In the rows, zero is written as 128.
The same turns and mirrors carry the whole set onto itself and the rows of a family onto each other. Which other rows belong to the same family as each row named below? List them in the order they appear above.
These 27 rows form 9 families of 3 rows each.
J180: [126 121 134 145 130 123 174 118 186 133 141 133 156 140 157 160 135 105
 165 152 128 159 152 126 133 135 151 119 119 125 102 142 145 126 146 132
 122 189]
J882: [150 127 127 139 120 101 130  96  91 100 145 114 150 136 130 166 131 151
 128 135 104 147 117 127  88  93 164  99 130  92 123 105 166 128 102 110
 125 108]
J858: [121 101 100 138 148 122 109 152 101 170 150 111 130 107 130 122 122 105
 133 120  97 132 142  97 173 140 114 107 128  98 137 107 127 144 163  69
 146 111]
J425: [151  95 104 119 160  99 102 150 125 168 135 116 127 121 129 126 116 138
 158 117 100 112 131 105 167 147 108 101 118  97 140 108 146 126 167  63
 159 122]
J193: [125 131 123 133 133 125 166 118 186 134 124 137 140 137 154 158 123 106
 168 156 140 128 160 131 136 134 156 129 123 124 105 125 128 125 169 128
 122 175]
J140: [141 139 116 127 130  83 120 100 109 117 158 127 131 129 133 151 124 138
 117 136  73 143 138 132  79  92 156  80 131  88 113 133 160 141  99 114
 124 113]
J606: [146 122 120 129 126  98 114 100  96 110 159 136 148 125 141 164 123 144
 127 145  90 143 144 127  80  95 177  82 136  91 128 125 152 131  90 112
 116 122]
J12: [143 127 122 145 134 114 146 117 180 139 107 124 160 159 141 152 126 114
 162 153 131 139 161 138 138 141 161 110 129 102  89 135 121 134 162 136
 151 182]
J925: [140 125 128 153 111 111 160 103 174 148 103 134 163 151 148 148 127 111
 162 149 155 155 156 121 127 152 145 119 134 136 111 132 136 129 156 130
 133 168]
J530: [154 125 121 127 115 112 126 101  99 103 155 133 156 137 135 151 143 141
 148 143  91 147 138 126  90 116 174 105 139  99 145 127 186 139  78 105
 123 121]
J753: [134 148 131 132 142 119 152 126 189 146 109 125 150 160 152 145 121 107
 170 153 128 148 160 129 130 128 132 119 146 134 102 130 129 113 152 124
 131 188]
J565: [131 149 135 122 141 119 146 118 187 141 120 139 144 147 163 158 128 107
 156 147 135 134 154 130 134 129 160 119 122 112  96 128 120 154 165 136
 123 171]
J529: [124 134 132 146 140 120 170 134 197 154 129 113 154 152 159 140 122 129
 172 154 120 140 160 115 124 140 162 121 131 139 122 137 147 153 131 128
 118 177]
J678: [136 114 100 138 131  75 117  98 104 125 150 128 147 152 130 160 143 153
 145 135  80 144 145 134  87 105 160  79 118  84 120 129 164 124  92 120
 141 109]
J159: [138 126 114 134 135 139 179 127 182 154 109 135 151 150 151 137 126  99
 169 147 137 152 160 115 127 129 149 134 121 131 103 139 151 116 153 123
 136 171]
J515: [138 135 118 131 124 102 110  92 113 110 162 128 148 154 135 165 134 143
 150 136  77 157 140 144  86  99 148 113 145  88 136 122 156 128  82 109
 128 113]
J411: [133 107  94 123 157 117 124 153 107 171 158 119 118 102 128 112  97 125
 144 128  93 122 132  96 171 130  98  98 122  98 138 111 128 123 153  73
 139 125]
J759: [137  89 120 130 164 130 108 153 117 177 143 115 129 106 133 108 104 104
 137 141 103 139 136  91 165 140 101 112 113  95 144 121 132 126 163  71
 142 134]
J168: [139 111  97 119 164 110  90 139 126 177 148 118 125 126 142 115 111 121
 148 122  94 135 147 100 165 140 100 109 138  99 149 116 129 125 143  48
 133 114]
J58: [141 104  96 120 148 141 108 143  98 167 132 116 123 118 135  96 107 133
 137 123  94 142 148  88 170 146 110 108 123  92 143 129 143 132 144  59
 138 125]
J975: [122 132 118 146 129 115 169 136 175 145 118 122 139 144 156 161 142 120
 156 151 148 148 160 120 136 130 147 111 128 134  82 133 141 132 162 118
 114 180]
J748: [145 114 109 110 151 108 109 144 128 174 151 128 109 100 132 116 116 124
 142 114 102 115 126 105 171 134  91 113 122 100 129 102 137 130 158  84
 139 112]
J459: [142  97 110 134 164 134 112 154 134 186 150 125 133 111 144 101 106 132
 135 123 102 145 158 101 166 138 115 124 120 106 155 100 131 132 134  86
 157 109]
J979: [137 126 119 147 113  93 111 110  76 122 141 134 160 140 136 149 134 155
 143 141  91 169 139 134  77 111 154  94 117  99 143 129 163 139  99 111
 135 119]
J486: [149 124 126 153 118 113 112  87 122 105 149 107 133 122 133 122 117 171
 132 135  79 152 142 131  90 105 160 104 126 104 137 121 171 127  83 106
 127 117]
J826: [145 109 122 133 129 100 112  87  99 101 160 130 133 131 138 156 124 151
 127 150  87 162 125 119  95 109 159  95 122  94 144 121 173 132  92  97
 115 113]
J101: [140 102  98 137 146 107 132 149 117 179 143 109 140 114 134 110 110 133
 140 112 113 143 137 111 155 154  94 117 118  95 148 131 141 132 164  50
 152 121]

Which other rows belong to the same family as J425? J12, J678
Which other rows belong to the same family as J759? J180, J826
Which other rows belong to the same family as J606? J193, J411
Which other rows belong to the same family as J515? J753, J168
Which other rows belong to the same family as J101? J925, J979
Which other rows belong to the same family as J58? J530, J159

The same turns and mirrors carry the whole set onto itself and the rows of a family onto each other. Which other rows belong to the same family as each row named below? List them in the order they appear above.
These 40 rows form 5 families of 8 rows each.
J639: [103 165  87 118 138 147 129 149  87 136]
J107: [ 84 100 102 127 142 179 120 118 118 108]
J714: [131 161 131 112 133 144  86 182 114 129]
J464: [122 153  87 126 144 137 119 162  86 134]
J235: [123 113 123  87 144 172  77 133 100 139]
J187: [116 172 120 105 132 128  88 176 116 126]
J466: [ 76 154 105 134 136 143 141 152 132 106]
J958: [106 148 105 105 161 166  71 168  98  97]
J576: [100 132 122 110 163 157  64 172 106  94]
J669: [ 86 140  84 149 135 143 129 158 129 106]
J166: [ 98 160  82 116 156 150 127 165  90 133]
J136: [116 155  80 123 146 139 126 167  96 133]
J780: [121 128 122  82 136 171  66 130 103 132]
J941: [100 114 143 101 139 171  82 132 150 101]
J680: [110 128 117 119 115 145 152 131 136 135]
J823: [105  98 144 113 130 178  87 137 142 112]
J408: [119 133 112 118 167 165  65 173 104 112]
J60: [120 164 117 119 137 145  85 188 131 128]
J948: [ 80 111 108 111 142 186 116 108 122 112]
J934: [ 96 133 101 108 113 156 140 122 131 151]
J837: [ 91 111 142 110 130 175  82 140 149 100]
J421: [111 157  82 112 145 139 122 154  90 144]
J460: [ 78 106 105 113 130 179 122 109 121 114]
J100: [ 86 148 100 140 131 143 134 168 142 106]
J191: [129 117 138  83 137 174  79 146 112 141]
J353: [131 109 126  86 133 177  82 132 101 126]
J324: [ 96 133 122 114 113 146 137 114 140 139]
J772: [ 78 156  93 132 135 141 139 159 133 111]
J810: [119 131 110 120 159 173  62 166 102 103]
J645: [115 118 130  84 140 172  66 130 107 135]
J939: [ 93 155 101 151 142 139 134 162 133 111]
J148: [129 160 123 102 133 137  91 184 121 136]
J584: [115 169 120 104 145 134  84 180 117 129]
J244: [ 94 104  96 124 142 173 127 110 124 107]
J147: [ 99 108 137 105 117 162  83 131 151 114]
J644: [ 98 129 119 108 107 146 143 131 146 139]
J832: [101 138 108 116 169 169  65 164  96 106]
J978: [108 104 141 115 131 182  96 134 150 108]
J479: [ 93  93 108 112 139 168 126 112 107 118]
J814: [102 120 112 118 109 152 152 131 135 136]

Which other rows belong to the same family as J780? J464, J187, J466, J680, J948, J810, J978
Which other rows belong to the same family as J479? J576, J669, J166, J60, J934, J191, J147
Which other rows belong to the same family as J639? J714, J958, J941, J353, J324, J939, J244
Which other rows belong to the same family as J136? J823, J408, J460, J772, J645, J584, J814

The same turns and mirrors carry the whole set onto itself and the rows of a family onto each other. Which other rows belong to the same family as each row named below? List them in the order they appear above.
These 36 rows form 6 families of 6 rows each.
J428: [ 85  94 128 124 124 117 120 112 151 126 180 141]
J950: [101 122 112 145 137 150 171 112 149 125 118 116]
J104: [136 126 101 107 131 137  92 127 121 139 143 109]
J533: [108  83 124 134 105 121 133 119 166 111 175 132]
J695: [126 169 122 153 106 136 132 135 154 154 124 124]
J590: [134 126 108 145 156 133 155 124 154 128 102 127]
J835: [112 147 147 137 108 158 152 136 169 156 148 112]
J7: [130  94 126 158 133 145 169 148 127 140 123 145]
J366: [121 120 129 150 160 123 167 118 137 135 115 116]
J715: [135 100  86 114 138 147 141 165 175 145 156 111]
J760: [131 151 129 154  96 134 151 163 151 136 138 142]
J403: [137 119 101 121 121 137 107 154 123 150 150  81]
J757: [103  89 100 144 119 103 138 141 151 110 171 149]
J616: [129  89  70 123 143 139 130 135 156 161 152 107]
J364: [ 84 120 128 126 142  88 135 174 136 158 147 129]
J847: [ 97 131 156 138 104 145 147 138 166 170 136 133]
J31: [125  98 125 119 109 162  93 149 128 155 125 125]
J45: [156 134 118 134 131 141  94 127 132 145 142 103]
J751: [ 95 121 113 121 133  96 117 188 133 135 143 136]
J297: [122  91 126 141 144 117 151 112 139 119 108 118]
J659: [ 79  97 113 150 134 107 138 135 148 125 186 122]
J521: [ 80 136 122 138 141 119 124 186 143 166 140 127]
J749: [ 65 125 120 120 116  97 117 161 147 141 147 114]
J83: [110 117 106 155 129  98 118 121 162 119 155 163]
J719: [104  85 134 155 133 146 165 120 149 135 116 128]
J174: [134  82  88 120 130 136 134 165 164 157 168 135]
J599: [106 159 130 143 104 158 125 132 159 166 153 129]
J240: [ 86  95 149 151 134 125 122 118 152 118 169 136]
J420: [111 148 132 139 101 132 157 118 146 168 128 110]
J130: [138  84  94 131 138 120 149 158 185 146 141 111]
J212: [129 116 102 121 107 143 102 168 111 159 145 121]
J283: [105 123 134 155 142  87  92 154 157 157 137 127]
J738: [144  90  86 146 148 135 120 133 180 141 141 106]
J718: [122  83 112 143 146 157 103 152 184 143 142 114]
J274: [124 137 106 132 135 138  96 141 100 150 142 120]
J342: [ 71 124 145 147 128 112 101 162 147 159 140 119]

Which other rows belong to the same family as J83? J7, J760, J31, J283, J718
Which other rows belong to the same family as J45? J590, J847, J751, J174, J240
Which other rows belong to the same family as J757? J695, J719, J212, J738, J342
Which other rows belong to the same family as J403? J950, J616, J659, J749, J420

The same turns and mirrors carry the whole set onto itself and the rows of a family onto each other. Which other rows belong to the same family as each row named below? List them in the order they appear above.
These 36 rows form 12 families of 3 rows each.
J937: [157 141 124 117 132 169  82  97 138 158 144 129 127 156 127 125 135 130
 127  95 108 115 184 117 111]
J481: [134 116 101  54 146 172 116 116 120 137 117  94 149 143 119 176  91  86
 151 123 101  99 147 139  98]
J884: [141 104 139  99 124 126  78 149 155 152 168  96 145 130 125 157  84 117
 160 148  82 122 155 124 183]
J813: [142 130 154 131 137 126  68 152 110 170 148  80 173 160 163 125 113 134
 141 125  81 114 157 159 161]
J55: [148  93 139 119 102 139  73 135 155 144 162  95 143 140 152 156  97 103
 146 144  96 106 186 118 167]
J909: [135 108 138 107 154 143 134 140 130 141 153 111 122 150 107 190 131 118
 137 152  62 114 166 143  93]
J152: [153  95 142  81 149 175 109 171 115 175 124  87 172 113 138 169 130 147
 169 122 108 129 168 148 149]
J204: [144 132 154 132 147 129  79 151 120 167 147  81 173 168 164 135 107 135
 147 126  84 116 147 166 158]
J804: [168 103 148  81  99 194  91 102 129 151 128  78 164 174 167 129 106 117
 149 119  99 103 156 131 107]
J145: [115  90 102 102 130 186  83 132 106 169 125 105 156 164 146 172 150 135
 142 118  90 148 135  92 107]
J449: [152 155 126  94 150 156  83 108 138 167 150 130 126 137  95 116 121 149
 141 102  98 132 154 120 132]
J883: [116 132 131 118 145 108 104 135 115 171 147 106 171 186 159 180  95 100
 139 118 122 109 130 124 108]
J636: [162 116 153  48 104 174  77 118 117 163 138  84 158 145 137 104  95 141
 155 125  84 127 129 123 135]
J114: [129 107 106  46 121 170 101 118 107 141 119  95 139 127 133 152 101  88
 139 115 103  96 166 125 104]
J345: [162  98 152 143 155 155 102  96 123 189 154 104 149 151 110 141 129 139
 134 106  84 107 179 141 102]
J269: [156  94 141  91 152 181 113 166 122 170 119  82 176 125 147 182 131 138
 168 123 116 123 173 154 137]
J740: [129 117 104  34 142 163 103 125 109 142 126  98 144 122 111 152  88  99
 152 121  93 111 141 131 117]
J307: [157 100 153 126 151 144  89 106 113 194 161 107 142 131 100 118 127 150
 131 107  78 117 175 131 114]
J867: [120 102 104 101 149 186  95 134 115 166 123 101 162 172 131 187 144 140
 150 121  87 154 115 102 107]
J589: [146 110 166  68 142 150 123 139 113 151 161 120 192 158 108 134  92 124
 154 130  67 137 128  92 141]
J99: [134  87 114 130 126 159 112 131 129 149 105  95 158 177 121 186  79 125
 114 103 119 121 144  93 126]
J627: [154 103 165 108 138 168 140 125 126 133 150 113 200 194 133 166 100 101
 145 126  85 121 148 104 111]
J318: [110 120 128 104 119 104  82 136  98 179 155 111 156 163 170 150 106 106
 126 111 119 105 152 103 117]
J62: [147  90 165  87 105 166 112 130 105 145 153 122 188 163 145 123 120 104
 130 119  80 119 172  77 130]
J79: [152 103 140 126 130 139  99 136 171 138 158  91 152 159 136 187  82 103
 165 147  93 112 159 140 160]
J746: [171 124 152  71 137 182 109 110 138 152 130  77 172 176 131 148  83 131
 171 131  88 122 114 149 115]
J871: [113  99 105  86 142 177  85 140 108 176 130 105 155 154 126 169 143 147
 149 123  83 156 116  94 120]
J48: [127 111 139  83 146 131 115 150 114 148 161 117 116 124  95 159 132 133
 134 152  54 123 162 129 114]
J507: [152  87 142  87 141 179 104 167 114 173 120  85 170 115 150 168 138 141
 160 116 114 123 184 144 140]
J821: [109 137 131  90 144  94  91 146 107 184 160 110 162 158 139 151  91 117
 142 119 109 122 117 111 134]
J969: [130  97 139 102 124 142 114 138 116 147 154 120 111 136 124 163 144 116
 122 147  66 108 191 125  99]
J412: [127  98 117 101 141 142 110 145 124 160 115  94 152 160  98 170  68 140
 124 110 109 137 116  90 150]
J658: [160 157 125 119 164 165 106 100 153 153 142 124 136 170 101 150 120 134
 146  99 107 124 153 137 109]
J815: [161 112 156 131 172 146 107 105 123 193 162 104 148 143  89 140 117 152
 142 112  77 118 157 147 112]
J612: [145 129 152 139 138 131  77 149 118 167 145  80 176 167 170 135 112 128
 143 123  88 109 160 163 154]
J812: [125  84 116 102 106 148  86 142 111 161 114 100 145 150 119 148  85 135
 104 106 113 129 148  72 146]

Which other rows belong to the same family as J969? J909, J48
Which other rows belong to the same family as J114? J481, J740
Which other rows belong to the same family as J937? J449, J658
Which other rows belong to the same family as J589? J627, J62
Which other rows belong to the same family as J804? J636, J746
Which other rows belong to the same family as J152? J269, J507
Which other rows belong to the same family as J813? J204, J612
Which other rows belong to the same family as J867? J145, J871
Which other rows belong to the same family as J821? J883, J318
Which other rows belong to the same family as J884? J55, J79
Which other rows belong to the same family as J99? J412, J812

